In the data rows, the value 128 means zero.
Each row of this table is followed by its label. One hidden rule gives the labels. It looks at one to three of the table's principal directions, none of them among the few with the most spread.
<101  76 164 103 183  69 103 120 133  48 102 147  59  86  78  65 217 126 175 139 128 129 152 164 146 165 132 101 195 251> J663
<128 118 129 131 142 110 137 137 152 122 170 117 135 123 149 123 132 112 161 141  84  98 163 125 179 169 118 148 140 166> J337
<105  84 179 119 188 129 106 131 142  82  74 170  86 109  90 128 191 126 112 121 204 160 156 134 122 176 119 106 132 158> J663
<114 115 139 140 123 141 120 138 108 138 102 125 110 117 130 139 142 134 113 140 133 147  97 108 101 100 111 131 134 139> J552
<134 155  95 130  97 115 146 129 115 153 145  96 140 153 148 123 101 129 147 133  93 102 102 126 117  72 125 132 143 130> J337
<127 149  99 120 103 133 138 123 122 147 122 122 141 144 127 135  97 128 113 124 126 120 112 120 111  91 144 123 121 109> J663
<103  95 159 139 151 129 129 142 134 128 106 137 130 120 136 164 154 105 106 128 153 138 153 103 146 164 113 136 106 134> J663
<139 118 153 125 164 103 120 117 133  92 137 146 123 124 108 118 160 138 146 112 143 133 166 154 148 170 131 118 130 132> J552
<126 118 135 134 125 114 128 140 117 119 104 111 110 143 130 116 145 131 149 122 125 121 100 138 114  72 108 117 164 148> J116
<152 176  97 141  99 123 126 121 122 181 203 123 153 119 154  98  98 158 178 150  37  92  99 130 137 111 112 142 153 121> J663
<111 127 116 123 113 122 140 129 128 147 118 122 143 131 138 145 116 106 111 130 129 121 129 114 133 125 137 132 111 127> J663
<141 141 122 137 123 116 129 133 123 135 139 116 119 143 138 108 128 148 164 134 101 113 104 140 119  81 103 127 163 142> J552
<144 138 102 134  88 148 127 132 141 148 179 108 143 101 159 108  87 123 142 156  52 117 113 126 158 140 134 160 130 137> J263
<150 164 116 137 134 132 131 125 131 152 180 128 139 141 141 119 115 154 161 134 101 106 127 128 126 128 108 134 141 114> J663
<147 151 117 129 122 131 125 119 119 131 141 125 119 134 127 108 120 154 142 137 124 135 108 143 104 104 123 128 140 126> J552
<143 162  84 119  83  88 143 111 104 142 146  98 143 146 134  98 100 137 160 126  76 101  96 154 119  59 148 121 152 133> J663
<141 144  99 126  89 132 139 127 130 144 163 100 156 126 151 121  89 113 134 130  80 109 122 130 149 129 147 142 120 113> J116
<139 148 111 135  98  89 135 116 110 154 173 111 160 122 148 114 117 129 162 129  58 101 122 142 154 122 135 135 133 124> J663
<134 128 126 137 122 113 131 137 128 131 135 114 120 137 142 114 130 136 160 136  95 111 111 135 133  89 106 132 161 152> J552
<123 142  95 115  70 139 124 111 104 149 140 111 151  92 128 115  95 110 101 132  93 135  99 126 121 140 179 130 103 108> J663
<125 141 115 121 124 134 127 124 118 132 120 127 115 133 116 118 126 138 127 132 135 128 107 124  99 102 131 118 141 135> J663
<125 121 132 135 125 116 129 139 121 128 113 115 113 139 135 118 140 131 149 130 117 119 103 133 119  81 106 122 160 149> J116
<138 136 130 125 114 110 120 112 101 120 137 114 125 111 123  99 143 134 141 127 121 142 111 157 113 135 143 121 131 127> J337
<139 161  89 142  64 160 138 132 112 186 180  89 172 118 171 138  69 115 119 141  62 113  93 103 131 123 140 156 103  85> J552
<103 125 117 120 112 161 130 130 115 143  92 122 118 120 124 150 117 111  76 140 167 153 105  96  88 123 144 130 101 124> J337
<153 173 115 121 132 136 128 107 117 137 141 137 133 151 114 116 116 159 131 115 164 136 119 149  87 119 135 111 119  82> J116
<120  94 150 119 156 126 129 134 131  74  67 131  98 149  99 144 153 122 103 106 196 151 144 134 114 110 134 111 128 139> J552
<104  86 183 120 204 167 107 131 163  93 111 180 100  88 102 152 178 113  83 140 216 173 196 107 141 255 125 135  84 145> J337
< 97  73 165 131 137 138 135 148 127 103  46 121 121 136 128 178 152  84  70 107 207 162 141 111 125 132 130 125  91 117> J337
<129 126 146 135 173 132 118 134 147 122 144 158 112 129 117 130 150 152 148 134 129 118 151 116 137 148  99 127 148 147> J663
<120 133 107 128 104 134 143 141 122 141 118  96 128 149 143 134 109 115 127 130 117 111 102 112 113  77 124 130 141 135> J663
<137 150 114 129 141  92 138 123 119 128 167 113 119 146 130 108 138 149 179 139  91  97 132 134 128 106 112 128 166 167> J337
<127 148 109 125 111 183 119 122 147 170 175 148 156  86 140 139  88 119  93 152 107 136 137  96 141 208 149 154  81  96> J663
<101  57 182 121 170 120 109 141 142  63  63 148  86 102  99 129 190 104 110 118 181 159 156 136 145 167 127 114 135 175> J116
<112  90 142 124 119 195 117 136 149 117  81 149 129  93 122 171 106  98  37 133 184 185 142  99 132 183 158 148  59  95> J263
<131 134 138 117 159 178 114 115 148 123 129 171 119 107 107 142 124 140  82 140 192 169 158 117 111 206 141 136  81 103> J663
<132 130 123 123 105 134 111 116 109 124 143 118 118  86 123  92 132 131 132 143 100 144 101 142 118 149 150 130 134 141> J552
<105  72 176 126 202 103 119 147 152  66  82 148  63 132 103 121 200 130 151 138 169 134 161 130 138 134  89 118 176 220> J337
<116 113 144 135 125 117 136 134 114 130 101 116 137 138 137 153 142 109 112 113 154 136 129 124 125 122 125 125 110 111> J337
<147 159 121 128 116 183 113 106 122 154 172 149 155  90 125 140  97 141  82 138 143 168 137 117 114 214 160 147  60  60> J552
<121  81 155 136 116 102 120 144 118  91  80 113 117 126 123 121 156 112 138 102 117 129 111 149 146  82 125 112 158 143> J263
<142 131 138 127 148 132 115 124 128 106 138 132  98 119 117  98 147 152 149 140 135 141 123 147 113 136 118 126 151 151> J552
<132 117 135 117 129  91 129 124 111  85  67 118 100 161 102 103 154 138 143  99 166 134 104 171  97  47 130  91 166 141> J663
< 99 106 143 100 142 135 120 116 121  95  43 149  98 123  85 129 156 110  74 112 232 172 125 139  82 136 159  96 105 127> J663
<159 170  86 117  72  94 141 104  93 132 151  85 149 147 134  88  97 137 157 114  91 114  90 175 108  69 161 116 140 105> J552
<152 140 138 129 140 115 111 111 122 112 164 141 125 109 114  92 145 155 160 125 110 132 134 161 133 160 131 120 142 124> J263
<152 171  81 124  85  88 143 110 113 152 192  95 153 133 149  89  94 140 180 141  39  89 110 153 143  95 143 138 152 141> J663
<124 112 122 132  95 112 123 134 129 132 153 107 140  95 148 104 124 106 152 139  51 108 116 135 170 137 136 140 146 157> J663
<143 143 128 130 141 136 126 130 143 130 140 140 130 147 126 121 121 145 145 119 131 115 132 136 129 118 113 121 142 111> J663
<121 134 116 133 118 158 140 139 142 157 118 133 147 147 142 167  94 119  95 127 141 125 129  96 127 113 123 138 101  96> J663
<131 139 117 141 101 155 138 142 122 160 116 114 147 152 149 158  96 125 106 120 131 126 102 107 112  82 118 134 113  84> J263
<135 139 114 134 105 121 134 132 116 140 132 106 127 139 143 115 117 134 147 133 102 117  98 135 117  80 119 130 149 134> J552
<153 226  72 137  86 144 132 102 112 238 255 127 196 108 167 111  68 153 164 154  29  82 109 108 129 178 132 151 107  68> J663
<151 146  89 127  64 122 144 125 111 134 146  78 156 141 150 116  79 117 135 118  77 114  97 146 133  75 157 137 127 103> J552
<136 155 125 118 142 126 116 105 116 132 158 147 126 112 107 107 139 151 137 130 133 133 133 138 109 167 142 117 125 120> J663
<141 142 132 123 140 122 123 112 128 125 147 145 137 122 117 120 132 141 133 121 138 134 146 144 131 163 138 123 115 108> J116
<171 129 122 151 115  46 133 134 116 100 151  98 113 166 141  75 138 176 237 123  21  81  98 185 158   0  86 122 229 181> J263
<149 150 143 139 159 113 118 123 135 137 178 149 138 132 127 110 148 156 178 119 106 103 146 144 145 157 102 120 150 115> J663
<127 136  82 104  59  82 156 116 103 117  96  73 152 157 130 111  93  91 126  98 110 106  99 162 124  47 182 108 132 121> J663
<120 120 106 132  81 107 142 138 112 139 104  95 142 144 143 134 106 110 129 117  88 108  94 125 133  48 135 125 143 129> J663
<111 126 121 105 119 104 134 111 117 117  88 130 128 129 108 121 137 108 107 116 169 139 129 146 112 126 161 107 113 129> J663
<116 108 147 128 140 139 119 134 120 113  88 131 100 122 117 130 152 129 111 132 168 155 113 125 100 119 119 121 132 142> J552
<153 211  44 118  49 142 169 111 101 192 156  75 182 187 158 141  32 127 111 117 114 101  82 122  80  43 162 131  97  48> J337
< 79  84 161 132 144 184 119 152 131 136  61 144 115 106 123 184 148  90  49 129 204 167 128  71 106 166 123 130  84 117> J663
<138 117 127 141 111 122 138 137 133 129 125 117 152 143 146 152 107 120 122 115 108 122 135 127 156 105 127 140 115 104> J263
<130 127 124 130 122 129 129 136 138 131 144 120 135 129 138 122 121 119 144 125 100 108 128 127 148 128 123 130 142 132> J663
<148 198  54 111  62 101 163 104  98 169 153  81 168 176 144 113  64 129 141 117 100  94  90 147  95  48 164 119 124  89> J337
<160 176 115 136 127 142 110 107 114 155 196 145 136 108 124  98 117 177 157 142  88 128 113 137 111 152 125 132 135 103> J263
<142  86 160 123 135 118 115 119 121  59  78 131 103 116 103 120 153 131 104 112 174 181 139 169 128 131 151 122 114 130> J552
<111  98 150 122 163 130 120 135 143  97  99 148 103 123 105 136 156 123 117 125 159 137 151 120 134 148 124 120 134 156> J663
<148 144 125 130 127 119 125 122 119 122 131 126 118 142 124 107 129 154 151 125 126 129 110 152 110  91 119 119 150 124> J263
<121 113 125 128 111 140 129 135 125 124  94 125 127 132 125 145 115 120  99 121 137 140 114 118 122  95 137 127 119 118> J663
<150 157 118 116 121 114 124 104 113 122 136 134 134 134 110 100 126 149 139 112 141 134 120 165 107 123 149 108 127  99> J663
<116  91 167 131 169  90 120 139 135  89  92 142 100 136 110 118 184 129 158 111 145 120 143 146 142 114 102 105 169 168> J663
<130 123 145 119 148 120 117 116 122 102 108 144 112 123 102 114 155 138 126 115 167 147 134 150 112 142 136 108 130 126> J663
Which label does each new row get?
<156 133 122 131 120  80 135 123 124 103 149 108 132 150 131  98 129 143 183 113  80 101 129 169 153  84 125 121 167 141> J263
<104  87 154 135 149 104 136 155 144 108  87 124 124 154 130 150 156 100 139 102 137 100 144 118 158 101 104 113 154 149> J663
<111  85 163 119 178 133 127 136 156  80  83 156 111 133 103 158 157 110  95 112 199 149 183 122 148 174 131 122 106 138> J663
<154 154 123 121 141 123 113 106 123 115 174 141 119 111 110  89 134 163 158 135 110 131 133 155 122 158 138 124 142 132> J116
<133 157  83 131  73 167 157 133 129 176 166  85 180 140 173 167  55  95  90 136 104 117 125  93 136 139 153 163  72  76> J337
<129 152 126 123 143 224 110 117 145 159 157 171 138  87 119 162  96 136  52 152 183 177 150  82 103 242 149 153  48  68> J116
<138 139 109 130 102 121 139 123 121 138 132 117 145 139 137 136 100 131 122 128 110 127 121 130 130  97 139 136 116 113> J116
<131 131 136 130 123 132 117 121 110 127 137 122 120 106 127 112 142 134 130 136 127 145 113 137 113 148 132 130 126 129> J337
<170 138 145 138 150 137 104 117 140 108 173 154 119 109 120  95 135 174 160 135 108 143 140 162 142 162 115 135 140 119> J263
<148 175 107 129 132 126 131 117 123 154 179 128 139 145 130 110 116 155 164 128 105 100 122 132 114 124 118 122 145 111> J663
<143 161  90 141  61 135 140 130 104 178 158  90 166 135 162 128  77 126 134 128  63 107  79 122 122  72 135 140 126  87> J263
< 86  71 166 115 184 165 127 147 158  86  53 153  86 125 104 175 162  95  61 133 236 169 171  90 119 180 125 130  96 160> J337
<118 115 136 131 166  79 133 140 142 112 112 138  92 157 120 110 163 149 185 138 108  93 130 134 136  63  82 116 199 206> J663
<139 133 136 142 139 149 124 123 130 140 165 137 135 107 141 147 121 142 114 153 120 151 149 111 138 181 122 160  95 120> J337
<133 125 138 127 119 117 122 116 110 119 123 125 132 113 124 120 140 126 122 120 139 149 125 149 123 146 144 124 112 113> J552
<119 113 149 120 171 124 137 134 136  93  65 144 105 176 100 155 152 130 107  98 220 139 150 129 101  98 118 101 127 120> J663
<125 140 113 136 107 126 144 138 130 160 119 118 150 159 149 148 102 120 128 119 118 105 113 116 128  76 114 128 129 105> J663
<129 114 123 123 105 109 135 127 110 103  89 103 120 141 123 124 127 120 120 114 136 138 109 146 116  74 144 119 135 134> J552
<139 156  95 115  94 130 143 113 115 137 115 115 148 154 124 134  88 128 104 112 147 132 112 138 102  87 160 119 105  86> J663
<106 117 135 146 141 183 122 160 156 167 125 151 131 125 142 169 114 123 105 139 120 114 125  65 136 131  92 141 127 119> J663
<133 144 125 145 125 145 131 131 131 166 177 131 158 118 152 152 110 130 127 139  95 118 142 101 149 168 117 152 103 102> J552
<153 153  89 120  65 124 137 101 109 141 169  99 167 103 145 115  77 119 111 138  82 143 121 150 141 149 184 152  83  97> J337
<151 124 150 128 154 100 115 117 130  90 133 146 115 130 107 101 155 156 161 113 131 134 144 170 139 132 123 113 150 132> J263
<150 134 156 129 196 161 116 126 169 105 164 166 109 127 120 126 145 154 137 142 175 144 181 133 137 216 103 141 117 128> J337
<140 148 131 140 131 202 117 129 147 166 163 157 153 107 141 160  93 136  85 138 145 152 140  95 127 199 126 152  72  61> J263
<147 145 121 122 113 124 121 107 109 122 142 123 124 111 123 102 125 145 130 137 128 152 114 155 108 137 147 130 119 122> J337
<154 153  91 132  62  88 141 122  94 135 139  77 149 153 144  96  96 135 168 109  58  99  75 165 123  25 143 117 163 113> J263
<139 151 144 140 140 168  92 111 121 163 180 173 133  68 121 115 135 163 121 152 113 156 123 118 118 213 124 139 105  97> J263
<146 166  92 128  96 116 149 126 125 155 150 100 150 165 151 118  90 133 154 124 100  97 105 141 120  69 124 129 141 109> J663
<127 122 143 141 136 148 113 136 136 142 168 135 132  93 142 124 136 127 138 145  92 126 134 112 152 185 115 145 127 134> J552
<137 130 132 117 118 124 114 105 105 106 123 125 110  98 112  95 143 136 121 137 148 167 113 160 101 152 155 124 118 134> J337
<129 129 143 130 171 152 113 133 148 120 150 156 108 118 113 123 146 147 139 136 137 125 148 114 129 171 109 126 142 142> J663
A new table starts here. A hidden rule labels the rows of this table. It goes by one to three of the table's principal directions, not those with the most spread.
< 89 169 145 138  88 165 114 132  72 111  93 139 118 130 174 133 142 110 105  74  85 126 126 125 178 155 134 138 146 108> 2
< 97 194  97 140 101 105  96 131  68 107  92 137 116  97 197 118 119 106 136  70 105  91 153 137 144 150 117 123 158 109> 0
<119 111 120 139 156  99 131 148 146 135 137 118 100 139 124 208 125 160 106 130 146 176 167 122 113 135 130 176  85  97> 0
< 92 155 145 121 111 154 128 149 109 124  98 109 134 126 158 152 155 133  95 108 106 147 116 137 177 152 134 142 141 102> 2
<143 140 110 128 152  64 100 129 140 122 168 155 118 107 127 166 122 128 149 127 163 122 181 152  79 136 113 140 110 126> 1
<142 109 139 146 135 106 119 114 129 121 160 132  84 127 133 186  86 130 130 124 154 165 171 116 102 154 110 152  98 111> 2
<107 140 171 133  43 204  87 139  77  63 125 142 133 124 166 102 125  89 126 106 115 108 114 125 194 221  88 157 162 103> 0
<127 118 190 153  62 219 124 122  89  88 113 154 111 153 153 102 102 104 126 105  98 153 113  98 190 196 122 123 138 128> 1
< 98 160 120 167 104  99  94 132 100 103 138 159 109 109 132 128  77 126 165 115 137 114 183 144 130 165 107 131 122  98> 2
<112 109 123 124 118 139 140 120 124 143 125  99 127 145 119 147 138 126 104 133 121 122 106 120 131 103 125 163 126 116> 2
<124 114 126 126 122 139 119 124 135 130 127 123 145 140  89 104 136 120 126 140 119 110 104 135 136 105 136 135 133 126> 2
< 97 149 150 145  95 124 123 123  94 124 129 128 104 125 167 176 106 120 124 108 128 146 155 139 146 163 111 145 128 104> 1
<162  81 171 104 133 179 140 113 153 129 146 102 132 147  96 113 158 105 115 152 119 140  65 127 128 127 129 128 139 167> 2
<125 123 115  98 105 139 150 134 131 132 141 124 167 119 150 112 140 139 119 157 155  95 119 111 132 125 103 137 141 118> 1
<114 124 102 128 164  91 142 130 163 155 148 109 142 120  96 133 127 157 131 161 133 119 138 139 100  97 128 129 125 128> 1
<166  79 176 105 120 179 149 120 162 124 159 122 145 141 102 114 130 126 123 172 153 153  94 114 138 148 118 118 126 147> 2
<219  62 142 112 186 106 144  93 204 159 162 114 131 145  35  98 123 111 170 184 167 148  83 152  64  69 146  77 109 199> 2
<176 104 164 107 108 171 144 104 142 113 183 150 139 116 129 101 103 120 146 157 174 126 126 101 119 162  87 109 127 142> 2
<139 117 152  94 120 154 160 103 141 153 161 124 157 122 113 117 133 129 115 157 154 118 104 118 131 102 115 113 130 127> 2
<169 129 187  94 115 161 138  92 124 130 151 122 132 108 140 105 125  87 139 134 149 135  88 140 133 143 114  73 152 162> 2
< 86 181  54 150 100  54 143  93 111 167 148 153 170  83 115  69  29 156 184 158 181  44 194 127 110  65  92  82 130  72> 2
<143 111 144  90 131 128 135 117 155 136 176 114 159 109 108 121 139 123 128 173 164 108 109 141 112 125 103 125 141 135> 2
<118 131 137 109 124 135 141 133 129 138 117 111 145 125 140 127 146 129 112 137 125 128 106 134 144 123 135 119 143 129> 2
<155 110 109 142 175  92 147 130 160 144 136 123  98 134 121 166 111 157 138 135 148 168 158 116  86 118 132 129  93 139> 2
<163 107 146 117 126 138 130  96 135 127 171 134 119 121 114 122 107 110 141 140 157 123 125 117 102 129 103 123 122 141> 0
<124 128 135 102 185  82 165 123 161 176 159 106 123 109 119 188 135 162 106 154 158 163 145 134  95  92 139 117 103 121> 0
<134  92 146 133 134 132 156 124 146 129 174 129 108 125 128 158  84 159 126 164 164 158 159  88 109 154 103 142  99 113> 1
<102 141 170 125  89 167 135 127 105 111 154 132 123 112 172 155 107 134 110 128 137 145 149 109 163 194  92 143 136  96> 2
<135 145 156 102 101 104 122 104 110 124 182 148 135  84 159 134  92 109 148 148 185 106 156 138 113 155  88 103 138 116> 1
<125 159 163 102  80 192 121 117  96 107 122 141 166 109 150  51 148  91 133 118 108  83  81 134 174 152 117  87 180 145> 1
<173 103 171 107 112 216 140 111 135 111 136 142 148 140  98  58 142 106 128 135 123 125  72 100 155 133 129  97 137 156> 0
<117 137 177 101  68 176 129 127  97 112 122 128 153 119 164 113 131 103 115 133 141 124  98 131 184 164 115 113 156 112> 2
<162 115 165 123 113 167 128 114 115 113 126 134 107 139 146 126 138  96 131 109 121 145 102 122 132 151 126 119 132 160> 1
<121 137 141 115 107 179 144 129 112 127 108 119 141 137 154 112 162 120 106 112  99 121  93 117 158 135 128 130 150 140> 1
<152 128 156 122  85 198 117 109 101 100 124 146 136 136 131  69 142  84 138 106 109  99  84 119 153 146 114 116 154 154> 2
<105 131  92 148 152  82 132 154 146 137 129 128 123 130 118 162 123 167 134 140 138 135 170 134 107 121 130 154 103 109> 1
<129 141  95 102 164  96 129 145 140 137 113 103 143 108 142 118 168 134 120 130 121 106 110 140 107 106 138 120 148 146> 2
<147 126 124 105 152 133 161 132 136 153  84 104 135 136 149 117 162 132 112 122 114 145  86 122 132  92 163  92 137 159> 2
<135 109 185 109  93 198 157 113 124 137 115 102 140 149 138 128 142 111 101 135 120 159  73 123 177 140 129 117 144 135> 2
<141 126 124 122 155 121 134 144 145 128 122 122 122 128 136 146 147 142 121 126 129 150 131 127 119 135 136 129 120 138> 2
<121 107 108 105 151 113 153 120 156 169 132  97 152 138  96 142 150 145  99 155 134 121 105 127 116  65 141 144 122 119> 2
<146 122 121 114 112 135 133 116 130 122 155 141 146 114 131 101 110 127 141 146 161 100 134 110 117 130  99 124 130 123> 0
<122 146 155 128  99 165 140 123 110 119 134 138 130 119 164 121 118 127 127 121 124 134 132 116 154 168 109 114 143 127> 1
<142 116 159 129 129 153 140 125 136 125 136 113 107 135 145 167 127 130 115 124 131 173 127 121 136 162 117 139 121 131> 2
<159 154 162 124 100 152 126 111  98 100 144 152 110  98 187 105 103  99 160 108 146 126 137 120 128 189  93  86 147 153> 2
<182 120 182 116 101 165 130  82 114 119 146 147 122 122 148  82 104  76 157 123 132 126  98 127 126 150 118  64 157 182> 0
<132 146 138 116 111 159 133 126 110 117 126 156 145 116 135  81 130 122 135 121 131 105 120 111 146 129 127 100 134 128> 2
<115 119 181 139  69 185 133 114  95 108 141 141 115 136 156 140  90 116 117 125 131 150 135 101 172 182 105 137 129 103> 1
<138 105 148  96 161 119 139 139 171 137 168 113 143 116 110 159 146 151 108 170 158 151 129 131 114 136 125 135 119 125> 2
< 72 119 123 104 102 149 145 128 138 157 138 102 190 133  80 106 144 147  94 176 128  86  95 132 165  81 127 152 143  84> 2
<138 116 144 131 103 159 138 120 124 119 149 152 129 138 133 131 114 131 126 131 142 133 141 103 135 146 110 140 115 119> 1
< 95  95 131  95 142 143 147 150 182 166 126  88 196 158  56 137 191 158  76 185 117 130  77 155 160  74 160 159 133 109> 1
<155 136 159 128 114 157 119 102 116 112 159 161 119 120 125 111 114 104 146 112 136 125 134 123 125 150 109 111 127 141> 2
<140  94 185 142  82 185 113 112 124  96 175 142 113 147 117 140 111 102 134 138 130 142 125 124 140 191  91 162 129 134> 1
<111 102 161 129 104 176 145 139 136 130 131 127 137 163 121 167 146 145  90 138 119 164 120 115 165 144 133 167 113 107> 0
<106 122  89 149 156  92 122 132 152 142 146 127 132 130  69 129 113 156 137 148 131 110 153 133 102  91 129 153 106 106> 0
<136 133 141 144 117 152 124 117 114 118 122 144 112 133 127 120 106 121 134 107 123 143 134 115 142 140 129 118 119 123> 0
< 76 166  90 166 146  22  93 135 119 132 163 139  96  93 131 203  70 155 149 125 158 128 232 159  90 142 105 161 101  70> 2
<114 111 112 157 114 136 107 161 133 100 121 142 122 153 112 149 128 146 126 127 125 139 153 121 140 157 122 184 104 101> 1
< 91  99 108 164 114 133 145 158 136 130 106 111 113 166 130 191 105 178  98 138 128 174 162  97 154 143 127 196  90  72> 2
<121 123 120 142 141 115 119 152 137 118 122 121 111 135 131 161 137 141 125 125 122 149 143 135 122 150 129 156 116 125> 1
<159 121 148 145 131 140 110 125 127 103 129 146 103 131 121 111 117 107 157 116 123 143 126 134 120 158 129 109 126 158> 2
<163 122 137 139 138 119 135 105 134 130 157 158 105 130 138 139 103 125 148 121 140 143 158 115  93 137 120 111 113 154> 0
< 75 148  63 122 177  51 154 155 150 178 107  98 146 119 136 182 138 192  90 142 130 133 166 127 114  70 155 148 112  83> 1
< 87 146 103 128 132 118 132 153 118 138  95 110 133 133 145 158 155 150  95 112 107 131 132 128 148 115 142 159 126  99> 2
Here are more rows. What is the label of each one?
<123 136 129 100 135 112 119 114 135 150 136 113 155 118  93 124 149 112 118 138 138 106 102 160 128  82 137 121 137 119>: 0
<134 156 146 134  95 137 104 103  91 112 115 145 128 108 136  73  93  87 159 108 126 104 118 142 150 138 125  76 154 132>: 2
<141 114 106 115 137 120 134 130 150 142 127 139 159 142  88 106 147 136 129 146 141 108 115 130 119  78 144 128 115 130>: 1
<135 133 154 126 103 157 120 113 105 112 137 134 119 122 148 115 124 101 133 114 121 120 116 125 137 155 112 122 144 140>: 2
< 94 125 106 154 144 102 124 152 135 122 141 125 107 126 126 169 108 166 121 136 129 143 176 114 117 150 117 172 104  95>: 2
<133 150 118 118 125  91 105 121 121 132 122 134 142 114 124 118 136 103 146 121 140 103 125 168 120 106 134 108 140 133>: 1
<164 119 163 126 167 110 109 114 153 128 150 119 102 122  99 144 136 102 148 128 127 161 115 167  98 139 138 102 128 172>: 2
<111 106 125 125 116 163 119 142 144 123 120 112 161 151  73  99 162 127 113 149 107 107  86 139 155 111 136 159 137 120>: 2
<113 169 173 112  76 185 116 131  87 102 104 143 153 113 173  82 148  95 126 104 102 112  97 142 190 175 126  90 176 136>: 1
<142 151 138 141 110 149 116 113 100 107 121 155 116 112 131  73  98 104 164 106 128 111 128 121 138 142 121  86 135 137>: 0
<166 107 160 119 122 148 123 100 135 126 138 126 129 133 104  93 122  91 147 138 131 126  89 141 123 122 130  94 142 165>: 2
<138 137 110 127 139 118 135 124 122 130 124 124 112 117 149 139 116 136 127 113 140 133 144 108 116 126 118 129 117 118>: 0
<118 166  58 147 179  21  95 138 135 132 143 156 118  89 101 127  96 150 170 124 158  92 200 150  68  92 130 119 102 107>: 2
< 95 172 100 135 118 125 127 139  99 127  87 124 138 112 159  96 127 134 127 103 102 102 129 125 154 122 135 109 151 113>: 0
<153  84 118 124 156 113 131 129 168 137 135 101 132 143  85 116 137 127 139 164 131 128  98 138  98 104 137 130 128 160>: 1
<145 127 173 115 112 170 131 112 120 128 115 123 135 135 123  96 146  93 132 123 111 134  77 146 153 130 142  89 152 161>: 1
<100 138 100  96 121 136 149 146 133 150 102 101 177 127 135 122 167 149  91 140 128 104 102 125 156  91 134 144 142  99>: 2
<111 141 115 141 113 105 133 123  98 123 148 145  94 117 192 190  92 144 114 105 145 139 193  91 113 158  99 164 108  92>: 1
< 95 136  85 133 120 103 131 136 120 136 119 121 143 123 138 122 117 148 123 136 127  95 145 117 125 109 121 148 133 102>: 1
<126 165  88 116 149  72 119 130 118 142 105 124 133 102 153 130 133 127 132 108 137 110 142 144 112  96 139 107 134 122>: 0
<108 155 132 137 108 134 120 123  98 125 107 128 121 125 160 133 124 116 122  98 107 128 132 133 151 141 130 123 143 119>: 1
<143 105 147 123 142 145 133 123 136 136 116 102 106 148 113 164 144 120 105 118 124 168 103 127 134 117 142 146 111 127>: 0
<146 136 143 123 117 151 124 122 120 115 113 139 144 118 121  49 127 103 160 133 116 102  92 136 139 130 138  70 157 165>: 1
< 82 130  71 155 141  94 121 151 142 139 116 120 142 135  80 127 114 168 128 144 124 107 154 129 128  92 135 164 108  82>: 0
<120 152 103 119 152  65 110 139 139 135 130 126 142  99 121 126 128 132 146 140 147 109 146 164 107 112 134 108 134 124>: 2
<121 162 118 141 111 128 120 133  94 113  99 130 111 120 178 120 135 110 144  91 106 115 129 138 132 152 119 121 148 145>: 1
< 95 118  70 115 180  58 151 138 174 175 162 111 157 116  79 159 125 190 108 178 160 108 165 122  86  57 132 158  98  86>: 2
<120 123 119 149 138 101 116 124 130 126 152 136 105 128 116 161 104 137 134 127 135 135 165 127 105 133 118 154 107 113>: 2
<149 137 208  99  69 208 127  97  78 111 106 128 126 131 195 113 144  66 103  89 103 147  71 122 187 172 130  89 173 153>: 1
<113 149  56 136 151  70 113 158 136 123 115 134 143 112 129 109 138 151 150 131 132  83 158 137  97 110 126 141 129 124>: 1
<115  84 133 122 161 128 130 150 167 143 127  89 128 163  87 183 176 146  83 149 105 164 103 140 127 110 155 182 114 126>: 1
<197 102  97 110 210 105 139 136 188 142 123 123 124 143 111 133 180 142 124 125 118 154 114 123  71  94 160 116 114 191>: 1
